Here are some points, each followed by its number:
(0.436 0.619 -0.250 -0.529 0.403 -0.100 0.147 0.114 -0.151 -0.508 0.100 0.174 -0.542 -0.083 -0.182 -0.831 0.056
 0.728 0.694 -0.638 0.429 0.658 0.208 0.314) 0
(-1.342 1.730 1.231 -1.492 0.552 2.122 -1.631 -0.996 1.108 -1.471 -1.678 -2.122 0.050 1.769 -1.367 -0.683 1.685
 -1.568 -0.565 -1.527 0.947 -0.823 -2.014 -0.056) 1
(-0.527 -0.269 0.490 -0.159 0.996 0.714 0.739 -0.108 -0.151 0.159 -0.271 -0.049 -0.913 0.140 -0.108 -0.313 0.056
 -0.753 -0.195 -0.786 -0.164 0.880 0.282 0.092) 2
(-0.675 2.026 1.823 -1.640 1.366 1.455 -1.927 -1.663 1.775 -1.545 -1.752 -0.493 1.013 1.769 -0.774 1.909 0.352
 -1.346 -1.232 -1.453 1.021 -1.268 -1.940 -1.463) 3
(0.213 0.027 0.342 -0.159 0.996 -0.174 0.665 0.040 0.293 -0.064 0.100 -0.271 -0.987 0.066 -0.626 0.057 0.500
 -0.309 0.323 -0.342 0.577 -0.009 -0.014 -0.500) 4
(0.139 -0.269 -0.472 1.840 -1.670 1.233 -1.187 1.151 -0.003 0.159 -0.641 -0.049 0.939 -0.009 1.225 -0.979 -0.315
 -0.457 0.471 1.658 -0.756 -0.453 -0.163 0.907) 5
(-0.305 0.027 0.861 0.063 0.700 0.122 0.221 -0.034 -0.299 -0.730 0.174 0.174 -0.468 -0.305 -0.478 0.057 0.796
 -0.457 -0.936 0.251 -0.090 0.658 0.282 0.166) 6
(1.769 -0.047 -1.509 1.766 -2.041 2.196 -2.149 1.744 -0.003 -0.804 -0.345 -1.752 1.679 -0.379 1.744 -2.016 0.500
 -0.013 0.175 1.584 -0.386 1.399 -0.089 1.944) 7
(0.510 0.249 -0.398 -0.233 0.255 -0.396 0.517 0.188 -0.447 0.381 0.766 0.840 -0.690 -0.157 -0.108 -0.091 0.352
 -0.013 -0.565 0.251 -0.312 0.066 0.652 -0.575) 8
(0.287 -0.344 -0.250 -0.159 0.181 -0.248 0.813 0.263 -0.447 -0.582 0.692 -0.419 -0.690 -0.823 -0.256 -0.387 0.130
 0.728 -0.047 -0.120 0.132 0.288 0.504 0.462) 9
(1.472 0.027 -1.435 0.359 -1.522 0.122 -0.594 1.670 -1.410 1.269 1.285 -0.493 2.050 -0.971 1.596 1.168 -2.092
 1.395 2.027 0.102 0.206 1.621 0.800 1.129) 10
(0.361 -0.047 -0.028 -0.307 0.700 -0.100 0.739 -0.108 -0.373 1.047 -0.567 -0.271 -0.320 -0.749 -0.478 0.576 0.352
 0.876 0.842 -0.934 -0.460 0.732 -0.163 0.240) 11
(-0.231 0.767 -0.398 0.433 0.848 -0.619 -1.557 -0.330 0.886 -0.434 0.100 0.914 0.791 0.510 -0.404 0.057 -1.203
 0.061 -0.417 0.176 1.169 -0.527 -0.533 -0.649) 12
(-0.972 1.878 1.379 -1.492 0.552 0.788 -1.853 -1.515 1.701 -1.249 -1.604 -0.493 0.939 1.769 -1.515 1.761 0.056
 -0.901 -1.084 -1.675 1.614 -1.416 -2.014 -1.241) 13
(-0.749 -0.418 -0.176 -0.233 0.996 0.048 0.739 -0.256 0.219 -0.138 0.840 -0.493 -1.357 -0.083 -0.478 -0.017 0.722
 0.506 -0.195 -0.342 -0.016 0.066 -0.163 -0.723) 14
(1.176 0.175 -1.213 0.359 -0.559 -0.396 -0.446 0.040 -0.521 0.084 0.100 1.581 1.013 -0.453 0.188 0.354 -1.129
 -0.161 -0.788 -0.564 -0.238 0.806 0.578 -0.723) 15
(0.584 1.064 -0.843 -0.011 0.181 -0.026 -0.446 0.188 0.442 0.455 -0.863 1.062 0.272 -0.749 -0.182 -0.239 -0.018
 0.876 -0.047 0.251 -0.386 0.140 -0.607 -0.352) 16
(-1.120 1.582 1.675 -1.566 1.144 0.196 -1.631 -0.996 1.552 -1.249 -1.678 -0.049 0.865 1.769 -1.219 1.835 0.944
 -0.975 -0.491 -1.453 0.503 -1.564 -1.792 -1.315) 17
(-0.231 0.693 -0.028 -0.974 0.996 -0.471 -1.335 -1.589 0.664 -0.286 -1.974 -0.049 -1.653 1.473 -1.589 -0.165 0.944
 -0.161 -1.232 -1.305 -0.756 -0.379 -0.977 -1.093) 18
(1.324 -1.084 -1.657 1.174 -2.041 -1.063 1.109 1.818 -1.780 1.566 1.655 -0.715 1.457 -1.490 1.670 -0.683 -1.722
 1.543 1.879 1.658 -1.497 1.621 1.096 1.647) 19
(0.213 -0.195 -0.546 -0.974 0.255 0.196 -0.076 0.337 -0.003 -0.656 0.544 -0.567 -0.765 -0.231 0.114 -0.683 0.574
 1.172 0.027 -0.416 0.058 1.028 0.208 0.907) 20
(-1.638 1.138 1.675 -1.048 0.996 -0.619 -0.372 -1.811 0.886 -1.100 -1.308 -1.308 -1.209 1.473 -1.663 0.205 0.278
 -0.235 -0.788 -0.342 0.873 -1.342 -1.496 -0.426) 21
(-0.305 -0.047 -0.398 0.211 -0.263 -1.137 -0.372 0.411 -0.299 -0.212 0.766 1.359 0.569 0.288 -0.256 -0.683 -0.537
 0.136 -0.491 0.991 0.503 -0.157 0.578 -0.130) 22
(0.658 -0.121 0.342 0.063 -0.337 0.492 -0.372 0.559 0.071 -0.360 0.396 0.988 0.124 -0.157 0.337 -0.461 0.204
 -0.161 -0.639 0.028 -0.312 0.584 0.652 -0.278) 23
(0.287 -0.936 -0.991 0.656 -0.559 0.344 0.813 1.522 -1.114 0.973 1.729 0.470 1.383 -0.971 1.225 0.576 -1.944
 0.284 1.805 0.176 0.947 0.880 1.319 0.462) 24
(0.361 -0.936 -0.028 0.804 -0.411 0.566 -0.520 0.781 -0.521 0.529 0.026 1.433 0.865 0.066 0.411 -1.128 0.352
 -0.309 -0.565 1.139 -0.534 0.510 0.874 -0.056) 25
(0.732 -1.010 -0.250 -0.233 -0.189 -0.026 0.369 0.781 -0.299 0.825 -0.123 -0.863 0.420 -0.601 0.040 -0.017 -0.759
 0.432 1.286 -0.194 -0.090 0.732 0.134 0.907) 26
(0.806 -1.306 -1.583 1.989 -1.522 -0.396 -0.372 1.596 -0.966 1.640 1.285 -0.937 0.791 -1.712 1.966 -1.054 -1.055
 1.246 1.286 1.880 -1.941 1.325 1.615 1.573) 27
(1.250 -1.232 -0.769 1.026 -1.818 -0.396 0.295 1.670 -1.040 0.603 0.914 -0.789 1.679 -1.268 1.522 0.502 -1.574
 1.024 1.953 0.917 0.503 0.880 0.726 1.869) 28
(0.139 -0.566 -1.213 0.952 0.107 -0.545 -0.668 0.114 -0.373 0.381 0.988 1.285 0.717 -0.601 0.114 -0.387 -0.685
 0.284 -0.639 1.287 0.577 -0.083 0.282 -0.352) 29
(-0.675 -1.084 -0.917 0.359 -0.411 -0.026 1.183 1.003 -1.336 0.677 2.025 -0.641 1.828 -0.749 1.670 0.872 -1.870
 -0.087 1.730 -0.046 1.465 1.028 1.393 -0.204) 30
(-0.823 0.990 0.638 -1.418 0.996 -0.471 -0.298 -0.848 0.664 -0.804 -0.641 -0.493 -0.542 1.102 -1.367 0.724 0.870
 -0.605 -0.195 -0.120 1.021 -0.971 -0.829 -0.500) 31
(0.436 0.027 -0.472 -0.678 0.255 -0.396 1.183 -0.330 -0.225 0.307 -0.789 -0.345 -0.839 -0.749 -0.774 0.576 0.574
 0.061 0.323 -0.860 -0.756 -0.157 -0.237 -0.056) 32
(1.843 -1.751 -1.954 -0.529 -2.115 0.196 0.517 1.818 -2.077 1.936 2.099 -1.826 1.976 -2.008 1.966 0.650 -1.870
 1.913 2.175 0.843 -1.201 2.139 1.689 1.944) 33
(-0.749 -0.862 -0.250 -0.678 0.626 -0.174 1.109 -0.774 0.367 0.233 -0.345 0.470 -0.765 -0.601 -1.071 0.354 0.722
 1.098 -0.269 0.176 -0.312 0.066 -0.163 -0.945) 34
(1.546 0.027 -1.805 1.396 -1.448 -0.989 -0.964 0.929 -0.373 1.121 0.100 1.210 1.457 -0.601 1.299 -0.165 -1.870
 1.246 1.805 0.251 1.391 0.732 0.652 0.833) 35
(0.584 -0.418 -0.102 -0.826 0.403 0.048 0.813 -0.034 -0.669 -0.360 0.544 0.026 -0.913 -0.453 -0.478 -0.313 0.278
 0.728 -0.417 -1.008 -0.312 1.102 0.874 0.462) 36
(-1.268 1.656 1.083 -1.863 0.848 -0.396 -1.779 -1.145 1.701 -1.175 -1.752 -0.567 -0.172 1.325 -0.922 1.761 -0.315
 -0.901 -0.788 -1.008 0.577 -1.564 -1.792 -0.649) 37
(0.954 -0.714 -1.287 0.878 -0.782 0.048 -0.076 1.299 -0.892 0.233 1.359 0.396 1.753 -1.268 0.855 1.094 -1.351
 0.210 1.138 -0.046 0.503 1.102 0.948 0.907) 38
(0.213 -0.269 0.120 -0.085 -0.485 -0.322 0.813 -0.774 -0.669 0.159 -0.271 1.062 -0.765 -0.305 -0.552 -0.165 0.130
 -0.087 -0.713 -0.638 -0.682 0.658 0.726 -0.204) 39
(0.658 0.693 -0.769 -0.900 -0.633 0.418 -0.298 -0.108 -0.817 0.307 0.618 1.062 0.791 0.066 0.855 0.502 -1.129
 -0.605 -0.713 -0.120 1.539 0.362 0.578 -0.649) 40
(-0.157 -0.640 -0.472 1.174 -0.559 -0.767 0.591 0.633 -0.225 1.269 0.322 0.766 -0.690 -1.193 1.225 0.131 -0.537
 0.506 0.768 0.917 -1.645 0.066 0.726 -0.278) 41
(1.398 -1.528 -1.065 1.470 -1.967 -0.100 1.035 1.744 -1.262 1.936 0.544 0.618 0.939 -1.119 1.670 -1.794 0.426
 0.284 -0.491 2.102 -2.015 -0.157 1.022 1.351) 42
(-0.453 -0.418 -0.324 -0.678 -0.856 1.455 -0.150 0.559 -1.188 -0.952 1.062 -0.641 1.679 0.214 1.077 1.390 -2.018
 -0.605 0.990 -1.008 1.539 0.806 0.874 0.759) 43
(-0.823 -0.047 0.564 -0.085 0.700 -0.026 0.665 0.263 0.367 -0.064 0.544 0.544 -1.357 -0.231 -0.552 0.428 0.278
 -0.383 -0.491 -0.120 -0.312 -0.009 0.134 -0.204) 44
(-0.305 -0.344 0.935 0.952 -0.411 -1.433 0.072 -0.034 -0.151 1.269 0.322 1.507 -0.913 -0.675 0.040 0.280 -0.018
 -0.161 -0.417 0.325 -1.571 -0.675 0.652 -0.426) 45
(-0.453 1.508 1.231 -1.640 1.366 -0.322 -0.150 -0.922 1.478 -0.138 -1.456 -0.493 -0.246 1.176 -0.848 1.613 0.130
 0.061 -0.565 -1.008 0.873 -1.193 -1.125 -0.575) 46
(-0.527 -0.418 -0.769 0.433 -0.189 -0.841 -0.298 0.040 -0.595 0.159 0.470 1.433 0.124 -0.009 -0.108 -0.017 -0.537
 -0.013 -0.195 0.325 -0.238 -0.601 0.134 0.018) 47
(0.658 0.545 -1.213 0.433 -0.559 -0.471 0.591 0.485 -0.151 0.455 -0.419 -0.641 -0.394 -1.268 -0.034 -0.535 -0.092
 0.950 0.842 0.473 -0.830 0.658 0.134 1.055) 48
(-0.675 0.027 0.713 -0.974 1.218 0.344 0.221 -1.145 0.590 -0.582 -1.085 -0.493 -0.690 0.806 -0.848 0.280 1.019
 -0.605 -0.343 -1.527 0.503 -0.157 -0.829 -0.352) 49
(-0.231 -0.418 0.564 0.433 0.255 0.640 1.183 0.040 -1.040 0.603 0.618 1.359 -0.468 0.584 0.263 0.205 -0.166
 -0.753 -0.417 0.325 0.503 -0.453 0.578 -1.167) 50
(-1.490 -0.936 1.972 2.063 -1.967 0.122 1.554 0.633 -0.669 -0.804 0.470 1.285 0.272 1.473 0.781 -2.090 1.093
 -2.012 -1.750 2.176 -1.497 -2.008 0.578 1.277) 51
(2.065 -1.751 -2.028 1.544 -2.041 -0.915 1.406 2.114 -2.077 2.010 1.951 -1.974 0.791 -2.008 2.114 -1.942 -1.648
 2.135 2.175 1.213 -2.015 1.991 1.985 2.166) 52
(-0.453 -0.047 0.120 0.137 0.700 0.492 0.295 -0.256 -0.151 0.159 0.692 0.174 -0.765 0.140 0.114 -0.165 0.722
 0.210 -0.417 0.547 -0.830 -0.305 0.208 0.240) 53
(-0.749 0.619 1.157 -1.418 0.848 -0.174 -0.076 -1.071 0.516 -0.508 -0.863 -0.345 -0.616 0.954 -0.996 0.724 0.796
 -0.457 -0.788 -0.786 0.947 -1.193 -1.570 -0.945) 54
(-0.972 0.471 1.083 -1.196 1.218 -1.137 -0.742 -1.737 1.108 -0.730 -1.456 -0.641 -1.949 1.473 -1.811 0.354 1.315
 -0.457 -1.306 -0.712 0.132 -0.897 -1.051 -1.389) 55
(0.584 -0.566 0.046 0.878 -0.485 1.011 -0.150 0.781 -0.595 -0.064 1.062 1.062 0.346 -0.231 0.707 -0.979 0.574
 -0.013 -0.639 1.213 -0.756 0.214 0.504 -0.130) 56
(-0.601 1.212 0.935 -1.492 0.774 1.603 -0.668 -0.922 0.442 -1.100 -1.011 -1.752 -0.024 1.251 -1.515 0.205 0.648
 -1.198 -0.195 -1.527 0.280 -0.823 -1.348 -0.500) 57
(0.658 -0.788 0.120 0.581 -0.559 0.196 0.443 1.003 -0.595 1.047 -0.123 -0.567 0.865 -0.823 1.373 -1.202 0.130
 0.728 0.842 1.435 -0.830 0.140 0.504 1.055) 58
(-1.194 2.100 1.601 -1.788 0.774 1.751 -2.075 -1.959 1.923 -1.989 -1.826 -0.419 1.976 1.991 -1.515 1.983 -0.315
 -1.346 -0.936 -1.675 1.984 -1.934 -2.014 -1.463) 59
(-1.638 -1.751 1.675 0.878 1.218 -0.026 1.480 -0.478 -1.410 -0.360 1.359 1.581 -0.320 1.176 0.263 -0.091 0.426
 -1.642 -1.306 0.769 0.577 -1.045 0.652 -1.241) 60
(2.065 -0.640 -1.954 -0.159 -1.967 0.270 -0.668 1.744 -1.188 1.566 1.803 -1.382 2.050 -1.712 1.818 0.946 -2.166
 1.913 2.027 -0.268 -0.608 2.065 1.541 2.018) 61
(-1.564 -1.380 1.675 0.952 0.774 -1.137 1.850 -0.404 -1.188 0.307 1.136 1.951 -0.839 0.806 0.855 0.502 -0.315
 -1.716 -1.084 1.732 -0.534 -1.638 1.245 -1.463) 62
(-1.342 1.878 1.823 -1.640 1.366 1.677 -1.853 -1.885 1.849 -1.841 -1.826 -0.567 1.605 1.843 -1.663 1.909 0.500
 -1.198 -1.084 -1.453 1.984 -1.490 -1.940 -1.167) 63
(0.584 -0.788 -0.028 -0.752 -0.041 -0.619 -0.298 -0.922 -0.299 0.010 -0.345 0.840 -1.357 0.066 -1.293 -0.461 0.870
 0.580 -1.380 -0.860 -0.460 0.436 0.282 -0.130) 64
(-1.046 2.026 0.935 0.285 0.700 -0.915 -1.631 -1.441 1.775 -1.249 -1.900 1.581 0.717 1.028 -1.145 0.724 -0.611
 -1.494 -1.084 0.102 1.391 -1.564 -1.422 -1.241) 65
(-1.120 1.952 1.305 -1.196 0.996 2.196 -1.779 -0.922 0.367 -1.989 -1.382 -2.122 -0.246 1.769 -0.478 -1.128 1.759
 -1.494 -0.343 -1.379 1.243 0.362 -1.718 0.833) 66
(-0.305 0.619 0.342 -0.381 0.848 -0.545 0.739 -0.108 0.145 -0.360 -0.419 -0.493 -0.765 -0.157 -0.774 -0.609 0.278
 0.210 0.175 -0.490 0.429 -0.231 -0.089 -0.278) 67
(-1.120 1.952 1.379 -1.863 0.922 0.048 -1.705 -0.922 1.478 -0.730 -1.456 -0.567 -0.246 1.176 -0.774 1.687 0.056
 -0.013 -0.195 -0.934 0.280 -0.971 -1.792 -0.945) 68
(-0.009 -0.195 -0.250 0.063 -0.263 0.937 0.072 0.114 -0.817 -0.138 0.988 1.507 0.420 1.251 0.559 -0.165 -0.907
 -0.975 -1.010 0.325 1.614 0.214 0.652 0.166) 69
(-0.379 0.545 -0.176 1.692 -1.004 0.344 -0.594 0.485 -0.299 0.307 -0.197 0.026 0.569 -0.675 1.077 -1.424 0.796
 -0.679 0.546 1.435 -0.682 0.066 -0.829 0.092) 70
(-0.453 1.064 0.416 1.100 0.477 0.196 0.517 -0.108 0.293 -0.434 -0.493 0.988 -0.468 0.214 0.781 -0.535 0.648
 -1.198 -0.269 0.547 0.725 -0.305 -0.533 -0.500) 71
(0.436 -0.936 -1.065 0.952 -0.337 -0.693 1.183 1.077 -1.040 0.973 0.766 -1.530 -0.616 -1.490 0.559 -1.276 -0.389
 1.469 1.360 -0.120 -1.497 0.806 1.319 1.203) 72
Which point above is nearest to each new point by angle? Its number follows each.
(0.287 0.693 -0.472 0.804 0.107 0.122 0.295 0.263 0.145 -0.138 -0.715 0.914 -0.246 -0.897 0.263 -0.905 0.278
 0.802 0.027 -0.194 -0.164 0.066 -0.014 0.388) 16
(-0.379 -0.121 -0.324 -0.529 0.922 -0.841 0.443 -0.182 0.071 -0.138 0.618 0.174 -0.987 -0.675 -0.404 0.057 0.796
 0.654 -0.269 -0.490 0.132 -0.083 -0.237 -0.278) 14
(0.213 0.693 -0.028 1.322 -0.115 -0.693 0.295 -0.034 -0.077 0.529 0.100 0.544 -0.690 -1.045 0.707 -0.387 0.352
 -0.087 0.323 0.695 -1.571 -0.305 0.282 -0.130) 41
(-0.009 0.471 -1.287 1.470 -0.115 -0.471 -1.483 -0.182 0.442 -0.138 -0.567 1.655 0.494 0.288 0.633 -0.313 -1.648
 0.210 0.027 0.176 1.465 -0.305 0.208 -1.019) 12
(-0.231 0.323 0.342 -0.233 0.848 -0.248 0.221 -0.034 0.738 -0.656 0.248 -0.049 -0.394 -0.231 -0.034 -0.831 0.056
 -0.087 0.101 -0.046 -0.460 0.140 0.282 0.240) 67
(1.324 -1.528 -0.546 1.100 -1.818 -0.471 -0.076 1.151 -0.669 1.640 -0.049 0.618 1.309 -0.601 1.003 -1.128 -0.240
 0.284 0.546 1.954 -1.645 -0.009 1.245 0.907) 42
(-0.898 0.249 0.935 0.285 1.292 0.270 0.147 -0.848 0.812 -0.730 -0.715 0.544 -0.468 0.806 -0.034 0.354 0.944
 -0.457 -0.269 -1.157 -0.386 -0.675 -0.311 -0.871) 49
(-0.527 -0.418 -0.028 -0.307 0.848 0.122 0.295 0.337 0.145 -0.656 0.174 -0.493 -0.987 -0.083 -0.774 -0.091 0.796
 0.136 -0.121 -0.860 0.280 -0.009 -0.014 -0.797) 14
(-0.453 0.101 0.342 -0.604 0.922 -0.619 0.295 0.263 0.219 0.010 0.692 -0.419 -0.987 -0.305 -0.330 -0.461 0.278
 0.580 -0.195 -0.416 -0.312 0.214 -0.089 -0.130) 14
(-0.157 -1.528 -0.398 1.989 -1.967 -0.322 0.961 1.299 -1.040 1.492 0.026 -1.011 -0.172 -0.453 1.744 -1.794 1.463
 -0.605 0.471 2.176 -2.089 -1.193 0.652 1.499) 42
(-0.823 0.323 -0.546 0.804 -0.189 -0.471 -1.261 0.411 0.664 -0.730 -0.641 1.433 0.791 0.584 0.485 -0.165 -1.499
 -0.457 -0.047 -0.120 1.539 -0.231 -0.089 0.314) 12
(-0.305 -0.862 -0.472 -0.752 0.774 -0.545 0.813 -0.404 -0.151 0.307 -0.049 0.322 -0.913 -0.379 -0.700 0.057 0.426
 -0.013 0.175 -0.564 -0.164 0.140 -0.163 -0.649) 34
(-1.046 -0.566 0.046 1.100 0.107 0.492 0.961 0.781 -0.966 -0.730 1.729 -1.085 0.420 -0.379 0.781 0.354 -2.092
 -0.975 1.434 -0.490 1.021 0.140 0.800 0.240) 30
(-1.786 -1.454 1.527 0.656 0.626 0.492 0.887 -0.256 -1.114 -1.471 1.359 0.988 -0.839 1.473 0.781 -0.387 0.500
 -1.642 -1.454 0.917 1.021 -1.119 0.948 -0.945) 60
(-1.490 -0.418 1.601 0.878 0.477 -1.433 1.628 -0.182 -0.225 1.269 1.285 1.581 -1.357 -0.083 0.188 -0.017 -0.018
 -1.420 -0.417 1.139 -1.719 -1.342 1.245 -1.463) 62
(1.843 -0.492 -1.361 1.915 -2.041 1.973 -1.631 1.966 -0.743 -0.508 0.470 -1.308 1.679 -1.268 1.744 -1.942 -0.240
 0.284 1.212 1.880 -1.127 1.251 0.356 2.092) 7
(0.361 -0.862 0.120 -0.085 0.700 -0.026 0.591 0.040 0.367 -0.064 -0.345 -0.789 -0.542 -0.157 0.114 0.650 -0.018
 -0.235 0.397 -0.786 0.280 0.436 0.504 -0.056) 4
(-1.416 -0.566 1.305 1.026 0.996 -1.878 1.554 -0.478 -0.077 1.418 1.210 1.655 -1.209 0.214 -0.182 0.354 -0.166
 -1.272 -1.084 0.695 -1.423 -0.823 1.170 -1.537) 62
(-0.601 0.101 0.416 -0.233 1.292 -0.767 0.517 -0.700 0.293 -0.656 -0.197 0.322 -0.913 -0.157 -0.774 -0.535 0.722
 0.061 0.175 -0.490 0.429 -0.009 -0.459 -0.352) 67
(-1.046 -0.566 0.638 0.656 -0.041 -1.507 1.554 -0.848 0.293 1.121 0.692 1.210 -1.209 -0.601 0.411 0.650 0.278
 -0.309 -0.121 0.843 -1.349 -0.675 1.022 -0.797) 45
(1.102 1.582 -0.472 0.063 -1.670 2.196 -2.149 0.633 -0.225 -2.063 -0.789 -2.122 1.457 0.880 0.485 -2.090 1.167
 -0.975 0.546 -0.342 1.910 1.399 -1.199 2.092) 7
(0.732 -0.195 -0.472 -0.307 0.107 0.048 0.072 -0.330 -0.003 -0.360 0.544 -0.493 -0.542 0.288 -0.848 -0.017 0.204
 0.728 0.323 -0.194 0.725 1.102 -0.237 0.536) 20
(0.436 0.323 -0.324 -0.307 0.774 0.270 1.183 -0.404 -0.373 -0.360 0.248 -0.715 -0.913 0.140 -0.478 -0.239 0.870
 0.210 0.620 -0.120 0.058 0.066 0.282 0.092) 4
(0.658 -0.121 -0.398 0.063 -0.115 0.122 0.961 0.114 -0.225 0.381 -0.789 0.618 0.643 -0.157 -0.404 -0.017 0.944
 0.506 0.249 -0.342 -0.312 0.658 -0.755 -0.426) 11
(-1.194 -0.047 0.787 -0.381 1.292 0.714 0.887 -0.552 -0.299 -0.582 -0.345 -0.123 -0.542 0.584 -0.182 -0.239 0.204
 -0.531 -0.047 -0.786 -0.312 -0.009 -0.163 -0.056) 2
(0.361 0.693 -0.398 0.211 0.552 0.418 -0.002 0.188 -0.003 0.529 -0.567 1.433 -0.024 -0.823 0.337 -0.017 0.870
 0.506 0.471 -0.120 -0.534 0.066 -0.607 -0.426) 16
(0.139 -0.121 -0.102 0.063 -0.263 0.566 -0.224 0.263 -0.151 -0.508 0.692 -0.567 -0.320 0.066 -0.034 -0.461 -0.166
 -0.827 -0.936 -0.194 -0.016 0.732 1.022 0.018) 23
(-0.009 -1.677 0.268 1.840 -1.967 0.344 1.331 1.299 -1.040 1.492 0.470 0.100 -0.024 -0.379 1.596 -2.090 1.537
 -0.161 -1.010 2.102 -2.089 -1.268 0.430 1.425) 42
(-0.823 0.175 -0.991 1.100 -0.189 -0.545 -0.816 -0.330 0.590 -0.952 -0.123 0.322 1.087 1.028 0.040 0.205 -0.981
 0.061 -0.713 0.695 1.614 -0.527 -0.163 -0.130) 12
(-0.379 -0.936 0.046 -0.233 0.848 0.640 0.739 -0.034 -0.373 -0.434 -0.197 -0.197 -0.913 0.140 -0.700 -0.017 0.574
 -0.013 0.842 -0.638 0.503 0.140 0.060 -0.426) 4
(0.213 -0.121 0.416 -0.604 1.144 0.566 0.961 -0.478 -0.595 -0.434 -0.419 0.248 -0.839 0.066 -0.478 -0.017 0.574
 -0.013 0.101 -0.416 -0.016 0.510 0.208 -0.278) 2
(0.584 0.027 -0.917 0.581 -0.337 -0.767 0.147 0.633 0.664 0.381 -0.567 0.618 -0.320 -1.119 0.263 -0.979 0.352
 1.320 0.175 0.769 -0.979 0.436 -0.385 0.610) 48
(-0.231 -0.047 -0.102 -0.307 0.033 0.418 -0.002 0.337 0.071 0.159 -0.863 0.914 -0.320 -0.157 -0.182 -0.387 0.648
 0.358 -0.047 0.102 -0.164 -0.009 0.060 -0.352) 16
(0.658 0.027 -0.176 0.137 0.774 0.122 -0.076 0.485 0.442 -0.582 0.100 -0.937 -1.061 -0.083 -0.034 -0.165 0.204
 1.098 -0.195 -0.786 0.651 0.140 -0.163 0.314) 20
(-1.638 -1.158 1.675 0.804 0.774 -1.359 1.257 -0.700 -0.595 0.381 1.507 1.729 -1.801 0.806 0.188 -0.091 0.056
 -1.938 -1.232 1.287 -1.349 -1.416 1.467 -1.611) 62
(1.176 0.249 -1.509 0.878 -0.337 -0.767 -1.557 0.559 -0.077 0.010 -0.715 0.544 1.309 -0.675 0.559 0.798 -1.722
 1.098 1.212 -0.194 1.465 0.658 0.652 0.462) 35
(-0.157 -0.121 0.194 -0.233 0.700 -0.026 1.257 -0.108 0.071 -0.878 -0.123 -0.567 -1.135 -0.009 -0.552 -0.683 0.722
 0.358 0.101 -0.638 0.355 0.214 -0.163 -0.500) 67
(-0.231 0.693 0.046 -0.233 0.329 -0.100 -0.224 -0.182 0.442 -1.323 -0.419 0.174 -0.394 -0.305 -0.108 -0.239 0.352
 -0.309 -0.639 -0.194 -0.164 0.066 0.800 -0.723) 6
(0.436 -0.344 -0.695 0.952 -1.004 -0.322 -1.112 0.263 -0.447 0.233 0.174 1.655 1.013 -0.379 1.077 -1.202 -0.537
 -0.605 -0.565 1.435 -0.312 0.362 0.134 -0.056) 25
(-0.379 -0.640 0.046 1.692 -1.300 1.455 -1.187 0.929 0.442 -0.212 -0.049 -1.011 0.569 -0.823 1.596 -1.276 0.056
 -1.049 0.471 2.176 -1.275 -0.601 -0.237 0.981) 5
(0.213 -0.269 0.194 0.359 1.736 -0.174 0.369 -0.330 0.664 -0.212 0.396 -0.419 -1.135 -0.083 -0.700 -0.091 0.870
 -0.161 0.027 0.102 0.355 -0.231 0.134 -0.130) 4
(-0.379 -0.418 0.416 -0.011 0.626 0.344 1.406 0.263 0.071 0.307 -0.197 -0.049 -1.283 0.140 -0.034 -0.239 0.352
 -0.383 0.249 -0.490 0.132 -0.009 0.208 0.018) 2
(-0.231 1.730 0.342 0.359 -0.263 2.196 -2.001 0.263 0.516 -2.063 -1.382 -2.122 0.198 1.473 0.263 -1.942 1.463
 -1.494 0.101 -0.120 1.095 1.028 -1.644 1.721) 66
(-0.601 -1.010 -0.028 0.137 0.774 0.196 1.331 0.411 0.071 0.010 1.062 0.026 -0.987 -0.009 -0.256 -0.239 1.093
 0.061 0.546 -0.564 -0.016 0.066 -0.163 -0.426) 14
(0.361 -0.640 -0.546 -0.307 0.255 -0.619 0.221 -0.108 -0.151 -0.212 0.470 0.914 -0.098 -0.675 -0.404 -0.017 -0.389
 0.284 -0.047 0.325 0.947 0.288 0.504 -0.204) 29
(-0.379 -0.344 0.416 -0.233 0.477 0.196 0.961 -0.034 -0.225 -0.064 -0.049 -0.419 -0.690 0.214 -0.700 0.354 0.204
 0.061 0.101 -1.231 -0.016 0.288 0.060 0.018) 2
(0.213 0.323 0.342 -0.604 0.033 -0.767 -0.668 -1.589 0.516 -0.064 -1.159 0.396 -1.505 0.436 -1.441 0.057 0.648
 0.580 -0.788 -0.934 -0.682 -0.083 0.060 -0.130) 18
(-0.157 0.693 0.268 -0.752 -0.189 -0.248 0.072 -0.108 0.071 0.084 0.396 -0.493 -0.765 -0.083 -0.404 -0.239 0.204
 0.358 0.027 0.325 0.206 0.214 0.578 -0.723) 67
(-0.601 -0.936 0.194 -0.085 -0.263 1.381 0.369 0.337 -1.040 -0.656 1.062 0.396 0.643 0.288 1.003 -0.461 -0.907
 -1.049 -0.639 0.102 1.021 0.362 1.022 0.240) 69
(0.361 -0.047 0.342 0.581 -0.633 -0.026 -0.742 0.485 -0.669 -0.212 0.692 0.692 0.420 -0.157 0.559 -0.683 0.278
 0.061 -0.417 0.621 -0.756 0.436 0.430 -0.575) 56
(-0.972 0.323 -0.102 -0.752 -0.263 1.085 1.035 -0.552 -1.706 -0.138 0.840 -0.123 0.791 0.732 1.299 0.576 -1.574
 -0.827 -0.343 -0.712 1.539 0.362 0.948 0.018) 43
(0.584 0.619 -0.028 0.507 0.329 0.492 -0.446 0.188 1.108 0.159 -1.011 0.766 -0.394 -0.231 0.114 -0.165 0.574
 0.432 -0.121 -0.046 -0.016 0.288 -0.533 -0.352) 16
(-0.453 0.101 0.046 -0.529 0.774 -0.174 1.109 -0.108 0.516 -0.212 0.248 -0.345 -1.505 -0.083 -0.848 0.057 0.574
 0.728 0.027 -0.342 0.355 -0.009 -0.089 -0.352) 14
(1.250 -0.788 -1.287 -0.529 -0.337 -0.322 -0.076 0.781 -0.003 0.233 1.062 0.322 1.087 -0.305 0.188 0.576 -1.351
 -0.309 0.323 0.102 1.391 0.584 0.504 0.536) 38
